Named turns come first, each shown by rows before and after it. Which turns, in which order, take the first row of each pair that follows to the second? Write the first one first, as in the answered first pair.
q_128:
[ -1  -3   2   0  11 -11   5   3  -8   2   1  -2   3   5  -4   1   3  -4
  14   0] => [ -9  -2  -4  -4   0 -14  -4   7  -9  -3  -3   1   6  -4  -3  -8   7   1
   1   1]
[-30   6 -23 -14   8   4 -24  -1 -13   3  11  -9  15 -16   7 -15  18   6
  15  20] => [-11  17  -8   2  -8  24 -26   0  12   2   9   4  15 -28   8 -13  19   7
 -23   4]
[-21   2  -3   4 -16 -30  -8  12 -17  -5 -21  -2   3  -4  15  -6  -1   3
 -17  13] => [  3  11  13  19 -20 -11  -1  10   2  -1 -17   6  -1  -6  16   1  -7  -1
 -37  -2]
q_577:
[-21 -14   5   2  -4  12 -12   2  -5  -6  -1   8  -8 -22   3 -10  28  18
   4 -13] => [-12 -10  13  10  -8  20  -7  -1   4  -3   3   9 -13 -20   4  -5  26  19
  -2 -15]
[ 2  1 -2  6  4 10  8 -7  5 -5 10  0 -7  2 11  5 -3  6  7  1] => [ -8  -4 -11  -3   5   3   4  -3  -6  -7   3  -2  -5   3  11   3   0   9
  13   6]
[  0   0 -15   1  10 -14 -14  11   5  -8  -2   7  15   0   8 -17   5  14
   6   3] => [  9   2 -11   8   3  -4 -16  11  13  -6  -4  10  13  -5   7 -17   2  14
  -5  -5]
q_487:
[  2  -1  -6   4  -8   3 -10   4  -2   2  -6   0   7  -3  -2  -2  10   8
  -8 -15] => [  0  -5  -6   0   3   4 -10   2  -7   6  -2  -4   5   2  -7  -1  11   9
   6 -12]
[ 25 -11  13   7  13  -1  11   4   1  -3   6   9  11  14 -18  27   0 -20
   7   6] => [  4  -7   2   1 -12   5  -2  -2  13 -20   4  23   8 -14  10  12  21   1
 -29   8]
[ -6   1   5  -1   0   0  -8   7 -13  -3  -2   4  10  -7  -1   4   4  -3
  -3   4] => [ -5  -3   7  -4   2   0  -6   6 -12   0   2   2  11  -3  -5   8   1  -3
  -2   4]
q_28:
[ 16  -2  16   9 -10   0  13 -11  13   0   6   4  -3   1  11  14 -10 -12
  -8   1] => [ 12  -1  12   7   3   8  14 -15  16   2   8   1  -8   5  14  17  -6  -5
   1   2]
[  5 -11 -15   3 -16 -24  -8  23   5  -8  -5  -7   9  -5  -8   1  -4 -14
   6  -3] => [  7 -10 -11   3 -23 -30   2  16   8 -11   0  -3   5   2  -1   7  -5 -16
   9   2]
[  3  10  -8  -3   1  20  -3  -6   4   3 -14  -5  -3   2 -12   0  -3   6
  -1  -6] => [  7  11  -6  -1  -5  16  -6  -2   3  -2 -18  -4   1  -1 -12  -2  -5   4
  -8  -6]
q_22:
[ 20   0  10  -5 -10  -5  23  -4  16  -2  13   7  -7  11  10  10 -11 -10
 -14   4] => [ 10  -8  -3 -18  -1 -25  12   7  -9  -1   1  -2   4  16  -8   5 -10 -15
   7  13]
[ -3 -11  -7 -22  13 -22  24   7 -17   7  19  -8  -2  12  -9  15  -5  -3
  34  17] => [-24  -4 -25 -23  22  -1   2  10 -16   5   4 -10  -1 -10 -12  -1  18  23
  24  11]
[  6  -2   9   6   3   4  10   1  23  20 -11   0  -2   3  -9   5  -2  13
  -5  -7] => [  9  -3   9   7   3  -6  14   3  15  22 -11   0   0  12 -11  10  -7   4
   2  -3]
[ -9 -15   6 -13  -7 -20   4   7  -5  -7   1   0  -2  -7  19 -21   7  -1
  16  19] => [-13 -12   3 -12  -7  -9   0   9   0  -8  -2   1  -5 -14  19 -27  13   8
   8  17]
Now pairs of rows:
Between the rows of a pair lie 2 to 3 turns.
[  1 -12  13 -19  10 -29  16  -9 -21   0 -13  -4  -5  35  -2  -6 -16 -19
  24  17] => [ -5   2   9 -11 -33 -22   1  -3   6 -15 -19  17   0  -3  19 -22   1  -9
 -41   8]
q_128 then q_28 then q_128
[-17   8 -16  12  15  31  -9   7   1  -2 -31   1  -9  -2 -18 -12  28  33
  -4 -12] => [ -4   9  -7  20  31  36   2   3   2   7 -25  -2 -15  14 -22  -1  20  27
  16 -14]
q_128 then q_128
[ 13  -3   6  -7  17  -1   5  13 -23  14  -1 -11   6  19 -25   2  -9  -6
  33  -9] => [ -3   3  -8 -10  10  11 -18  21 -20  10 -16 -11  16  -6 -30 -13   7  11
   9 -14]
q_28 then q_28 then q_22
[ 35  11  16  -5 -11 -19  22  -2   4  10  15 -14   6  16 -18  18 -31 -31
  -4  -8] => [ -1   9 -16 -28 -14 -24 -15  20 -17   3 -12 -25  24 -15 -40  -8  -5 -11
 -11  -6]
q_22 then q_128
[-18  -5   6 -13   5 -13   5 -15  -6 -11  13   9  -6   3  23  -8   2 -10
  22   4] => [-29  -3  -4 -16  13  -3  -9 -10  -9 -10   4   5  -1  -2  14 -17  13   0
  21   2]
q_22 then q_28
[  9 -15   5  -2 -21   0  -9   7   8  -6 -13   2  13  -8   0  -2 -12  -5
 -26   5] => [ -1 -22  -4 -17  -4 -16  -5   5 -14  -6  -8  -8  12   7  -3   0 -11  -5
   5  19]
q_128 then q_128 then q_128
[  3   3   6   2  11  13   4  -1 -10   5   9 -13  -8   9 -11   3  -8   2
  26  -1] => [-16   4  -7  -6   5  14 -10   4 -13   1  -1 -10  -4  -7 -10 -11   6  14
  16   0]
q_22 then q_128
[  0   3 -17  13   8  -2 -18  -2 -12 -10  -8   7  -1   0  -8 -20  -2  -8
   9  -2] => [ 16   4  -3  20   4  -8  -4  -9  -5 -11   4  14  -6   8   0 -11 -16 -20
   7  -1]
q_22 then q_22 then q_22
[ 19  -6 -15 -25  43  25   7  -1 -31   1  -7 -16 -17   6 -16   2   1  29
  17  -7] => [  9   3 -18 -21  13  32 -10  10 -15  -9 -19  -3  -7 -25 -10 -13  13  37
 -33 -17]
q_128 then q_128
[  5  20 -15 -11  12  26  -6   9  24   2 -18  -5  -5  -7  -2 -17  25  40
 -14  -2] => [ 37  17   4   2  27  21  19   4  26  16  -5  -9  -8  24 -14   2   0  17
  11  -6]
q_487 then q_22 then q_22
[ 20   2  10  12  12   7  12  -6   9   8  10  -4  -5  16  -3  16 -12  -8
  11  -8] => [ -2   2 -12  -1  10   4 -17  13  -8   6 -15 -11  14  -3 -23  -2   3   3
   5  -9]
q_22 then q_22 then q_28
[ 26   6  -1   8  26  13   6 -11  -7  19   9 -22 -11  23 -18  16 -10  -3
  21 -14] => [  0   2 -26  -7  24  11 -17   4 -20  14 -12 -29   4   3 -27  -6   7  13
  15 -11]
q_28 then q_22 then q_128
[ -5  -7  -7  -6   1 -10 -11  17 -17   3 -10  -4  14   1 -22  -6   2  -1
   1   3] => [  9   1  -3   7  10  20 -10  10  -1   9  -8  -5   7  -2 -24   0   6   7
  -5 -10]
q_22 then q_487 then q_577
[12  2 13  6  7  5  2  2  5  4  7 -6 -1  8 -6 13 -5 -5  7 -1] => [  2   4   5   7  10  16 -11   3   9   1   1  -6   1   0  -7   5   8   8
   0  -5]
q_22 then q_22 then q_22
[ 15  -6   1  -4 -29  -6 -11  23  -5   5  -9  -2  24 -14  -9   7 -20 -30
 -31 -10] => [  6  -2  -7  -4 -23   1 -21  25  -6   5 -16  -2  26 -22 -12   0 -13 -20
 -32 -12]
q_22 then q_22
